Each path is a new rotation, seen through one point. The rows after it are directions, each followed by how far the rotation turns it, in degrees a step (0 if it stays put).
Each turn is a multiple of 5 degrees from 10 to 175, or 0.
Each row of a path follows its step; steps can be skipped.
Rotation 1:
step 0: [-10   3  -1 -19  12   4  13   4   3  -1 -20  11   4  22   9  -2   5 -10
  -5 -11   3  16   3  -4   2  -6  17   9   4   3 -16   1 -10  -2   5   5
 -10 -10  13  -4   1  -2]
step 1: [  7   4   5   2  12  -8  -5  -7 -10   5  -1  -5   2  -6 -11  -3  -1   0
 -15 -26   1  12   2   3  -6   0  21  -3  18  -4 -12   3   6   2  16  -2
 -18   0  -3  16   8  -7]
step 2: [  3  -3   2   8 -14   8  -4 -16  -2   9   6 -19   6   1  -7  -6 -11  -4
  -5  -9   9   1 -13  -9 -10  15 -15 -12   7 -14   1  -7  -6  -3  -6   1
  -7   9  -4  21  -2 -18]
step 3: [  0  12 -10   0 -12  17   2  -6  -3   2   1   4   5   7   2   4  -2  -5
 -14  20   0  -7   0  -7  -3  10  -7  -5 -17  11  15  11 -20 -11   5 -12
  -4   0 -12   7 -17 -10]
step 5: [ -8   4  -2 -10  12   3  -3   6   3  -7  -2  -1   1   1  -3   3 -11  30
   5  -7   0  -9  10  -6   2  -2   1  -1  21  -8  -1   6   0 -10  10  -3
   0  16  17  -5  23  10]
step 6: [  7   2   1  -4  -6   4 -13  12  -9   7  -6  -8   8  16  -5  -5   3   8
  14  -4   8   6  -8 -29  -1   9   7  -5   1  -3 -25  11   0   1  -3  -2
   3   5   0 -14  16  -7]
step 8: [  2   7  15 -10   4  13   7  -5   7  19  -1  11   4 -17   2  10  -5  -1
   0  -3  11  10   8   1  -7 -14  -4   2   6  13   8 -19 -12   7  -7   5
  -3   6  -4  21  -8  -9]
step 9: [  7  -6  -5  -6  -2  22  15  -8  11   7   6   0  -7   2  13   7  -7  -1
   6 -15 -11  -1   3   5  -6   6  16 -25   1  16  11   2  -8  -7  11  -1
   3  18   1   8   4   6]
step 10: [-14   0 -15  -5   7  11   5   4  10 -11  10 -10  -2  24   6 -18  -5  -4
   1   7  -4  -1 -11  -2 -10   0  18  -8  11  -6  -1  22  -1   3   2  12
   0   4 -14   4   0   2]
step 12: [  3  16   2   6  -8  13  -6   3 -10  19 -14   4   0  -6 -17   1   3  11
 -17 -16 -11  10  -4  -3   7   1   3  15   0 -17  -9  -9 -12  -3   4 -13
   5  -1  -1   7   8  -5]
step 16: [  4   6  -8 -20   7   6 -14   4  -7  17  -2  -8  -7   4  18  -7  -3   7
  -2  -3  -5 -10  11  -8 -11 -11   5  12  13  -5   6  13 -14   2  11   4
   6   0  11  -3  10 -18]
[ 0 -2  1  2  1  2  1  2  4  0 -2  6 -2  1 -1  2 -1  2 -2  1  4 -4 -5 -1
 -4  5  6 -2  5  3  2 -2  3  1  0 -1 -2 -5  5 -1  1  3]
80
[ 4  5  4  1 -3  3 -3 -4  5 -1  0  0  0  0 -3  1 -4  3  2  0  0  3  2  2
  4  1 -1 -2 -1 -3  3 -3  2 -1 -2  3  2  1  6  5  5  0]
110
[-3 -3  4 -1 -1  3  2  3  1  3  4  0  1  4 -4  0  1 -5  0  1 -1  3 -4 -4
 -4 -2 -1  5  1 -2 -2 -3  0  2 -6  4  5 -1 -1  1  3 -1]
170
[ 4  4  1  0 -6  0  0 -2  0  9  2  0  2 -3 -1 -2  1 -1 -1  2  2 -2 -3  2
 -2  1 -3  2  3 -1 -6  0  3 -4  1 -2 -1 -1  0  0 -5  2]
70
[ 3  0  2  4 -1  2 -1  2  3 -2 -2 -3  5 -1  2 -5  4  0  4 -1 -3 -4 -1 -1
 -6  2 -1 -2  0 -1  1 -4  0 -2  4  1 -4  3 -4 -1  7  2]
95
[ 1 -2  1 -1 -3 -5 -3 -2 -2  0 -3  0 -2  0 -5 -3 -4  2 -2  1  1  5 -2  0
 -4 -2  2 -1 -4 -1 -4 -6 -3  6  0 -5 -5  2  1 -2  1 -1]
65
